Here are some points, each followed by its number:
[-2.19 -0.66 -3.83 0.06 0.04 -2.27 -0.46 1.10 2.96 -0.29 -0.66 2.65] 0
[0.86 -2.80 1.64 0.64 1.19 -2.13 -0.07 -1.23 1.28 0.26 -3.67 -1.99] 1
[-2.86 -1.53 -1.10 -1.10 0.04 0.35 2.00 -0.10 -0.04 -1.31 -1.43 -2.28] 2
[-0.97 0.78 0.68 -0.14 -0.91 -0.75 -0.65 0.36 -0.02 0.90 -0.04 1.24] 3
[-2.30 0.79 0.89 -0.26 0.42 -0.12 0.36 0.17 -0.77 2.09 0.31 2.58] 4
[0.22 0.69 0.00 0.37 1.04 -0.01 -0.07 -0.47 -0.09 -0.44 0.60 -0.23] 5
[-0.86 0.73 0.61 0.05 -1.07 -0.81 -0.82 0.30 -0.03 0.79 -0.05 1.12] 6
[-2.41 0.76 0.72 -0.27 0.04 -0.02 0.43 0.01 -0.70 2.12 0.35 2.70] 7
[-1.16 0.89 -0.84 0.29 1.69 1.01 -0.10 -0.58 -0.40 -0.98 0.51 -0.35] 8
[1.02 0.48 0.19 0.25 0.44 0.66 -0.17 -0.14 -0.02 -0.16 0.53 -0.16] 9
[0.58 -2.13 -0.97 -0.88 -1.06 -0.31 2.42 0.85 -0.34 0.01 -0.89 -0.46] 10
[-0.50 0.86 -0.48 0.31 1.25 0.83 -0.28 -0.63 -0.37 -0.78 0.50 -0.32] 11
[-0.21 0.73 0.47 -0.11 -1.68 -1.16 -1.14 0.35 0.46 0.03 -0.32 0.40] 12
[-0.51 0.69 -0.45 0.33 1.27 0.98 -0.32 -0.53 -0.35 -0.85 0.44 -0.10] 13
[-0.02 -2.20 -0.89 0.01 -0.98 -0.16 2.47 0.83 -0.71 0.00 -0.91 -0.59] 14
[-0.02 -2.13 -0.81 -0.67 -1.11 -0.29 2.51 1.03 -0.35 0.12 -0.05 -0.43] 15
[1.06 0.36 0.26 0.01 0.35 0.59 0.00 -0.16 0.00 -0.12 0.42 -0.07] 16
[-1.29 -1.79 -1.10 -1.05 -1.02 0.08 2.30 0.21 -1.57 -0.70 -0.05 -1.42] 17
[0.13 0.77 -0.01 0.35 0.90 0.80 -0.20 -0.41 -0.29 -0.43 0.47 -0.33] 18
[-1.82 0.82 0.82 -0.22 0.04 -0.20 -0.03 0.29 -0.37 1.74 0.30 0.03] 19
[0.86 0.02 0.02 0.29 0.60 0.72 -0.10 -0.33 0.05 -0.22 -0.05 -0.23] 20
[-0.74 0.85 -0.72 0.26 1.34 0.83 -0.24 -0.67 -0.46 -0.82 0.58 -0.35] 21
[0.71 0.56 0.09 0.27 0.53 0.84 -0.07 -0.29 -0.16 -0.34 0.48 0.03] 22
[0.42 0.55 0.12 0.40 0.77 0.76 -0.22 -0.42 -0.20 -0.41 0.42 -0.37] 23
[-0.02 0.02 -2.99 0.37 1.79 -0.01 -2.06 0.67 3.37 -0.91 -0.05 0.99] 24
[1.42 0.06 0.22 0.27 0.04 0.52 -0.07 -0.04 0.18 0.02 0.47 0.01] 25
[1.89 -1.91 -0.49 -0.57 0.04 -0.31 2.31 1.17 0.26 0.70 -0.45 0.04] 26
[0.14 0.79 -0.02 0.38 0.88 -0.01 -0.24 -0.47 -0.25 -0.59 0.49 0.03] 27
[-0.25 0.70 0.75 0.03 -1.68 -1.16 -1.25 0.37 0.34 0.22 -0.15 0.59] 28
[0.25 0.55 0.13 0.35 0.88 0.84 -0.10 -0.37 -0.10 -0.57 0.53 -0.31] 29
[1.64 -2.14 -0.67 -0.66 -0.90 -0.23 2.27 1.04 0.21 0.00 -0.45 0.04] 30
[1.87 0.04 0.50 0.25 -0.18 0.46 0.33 0.10 0.27 0.00 0.51 0.19] 31
[-0.02 0.85 -1.08 0.46 1.79 1.05 -0.17 -0.63 -0.44 -1.10 0.42 -0.45] 32
[-2.06 0.83 0.77 -0.31 0.26 -0.01 0.16 0.28 -0.60 1.92 0.31 2.29] 33
Which three points above are nearest to each new point by angle? Their numbers follow each, smallest number first.
[1.80 -2.60 -1.77 -0.61 -1.71 -0.47 2.49 0.43 0.42 -0.21 0.29 0.21] 10 15 30
[-0.15 -1.53 -2.38 0.49 1.74 -2.62 -2.60 0.43 3.43 -0.93 -1.95 0.28] 0 1 24
[-4.60 -1.01 -1.23 -1.20 -0.47 0.44 1.60 -0.61 -3.37 -2.02 -1.80 -2.91] 2 14 17
[1.60 0.14 0.41 0.19 0.15 0.57 0.01 0.00 0.09 0.12 0.43 -0.04] 16 25 31
[-0.02 0.50 0.32 0.02 -2.37 -1.60 -1.57 0.47 0.57 -0.77 -0.05 -0.63] 6 12 28
[0.07 0.35 0.25 0.06 -2.60 -0.01 -1.67 0.36 0.59 -0.97 -0.71 -0.77] 6 12 28
[-1.31 0.78 0.73 -0.22 -0.54 -0.59 -0.36 0.23 -0.04 1.27 0.02 1.62] 3 6 33
[-0.02 -1.37 0.02 -0.98 -0.72 0.28 1.88 -0.14 -2.72 -1.50 -1.60 -2.55] 2 14 17
[0.07 0.54 0.40 0.06 -2.13 -1.27 -1.54 0.36 0.63 -0.36 -0.55 -0.23] 6 12 28
[1.83 -0.04 0.37 0.08 0.06 -0.01 0.31 0.01 0.38 0.00 0.48 0.09] 16 25 31
[0.81 0.45 0.11 0.21 0.49 0.60 -0.15 0.01 0.05 -0.28 0.50 -0.46] 9 16 22
[0.57 0.54 0.13 0.16 0.72 0.78 -0.16 -0.50 -0.14 -0.40 0.59 0.03] 22 23 29
[2.21 -0.30 0.53 0.12 -0.11 0.33 0.45 0.18 0.47 0.43 0.42 0.12] 16 25 31
[0.31 0.29 0.28 -0.03 -2.76 -1.75 -1.88 0.34 0.45 -1.23 -0.95 -1.27] 6 12 28
[0.98 0.59 -0.32 -0.30 0.19 0.46 0.35 -0.76 0.58 0.47 0.58 -0.17] 9 16 25
[-1.33 0.76 0.77 -0.19 -0.50 -0.50 -0.38 0.34 -0.17 1.34 0.23 0.03] 3 6 19
[0.04 0.48 0.37 -0.03 -2.01 -1.30 -1.41 0.41 0.56 -0.22 -0.62 -0.10] 6 12 28
[-1.83 -0.82 -3.74 0.18 2.17 -2.28 -0.98 1.09 3.16 -0.52 -0.05 2.21] 0 8 24
[2.02 -0.21 0.47 0.24 -0.03 -0.01 0.31 0.10 0.46 0.31 -0.05 0.17] 16 25 31
[-0.84 -5.70 5.97 -0.05 4.72 0.26 -2.05 -3.23 -2.65 4.90 -5.50 -1.54] 1 4 19
[-0.28 0.11 0.49 -0.15 -3.60 -1.78 -2.43 -0.05 -0.61 -2.39 -1.79 -3.11] 1 12 28
[0.91 0.40 0.16 0.33 0.41 0.64 -0.12 -0.30 -0.04 -0.23 0.54 -0.14] 9 16 22
[-0.02 0.02 0.03 0.01 0.76 0.68 -0.23 -0.49 -0.03 -0.32 0.55 -0.25] 18 23 29
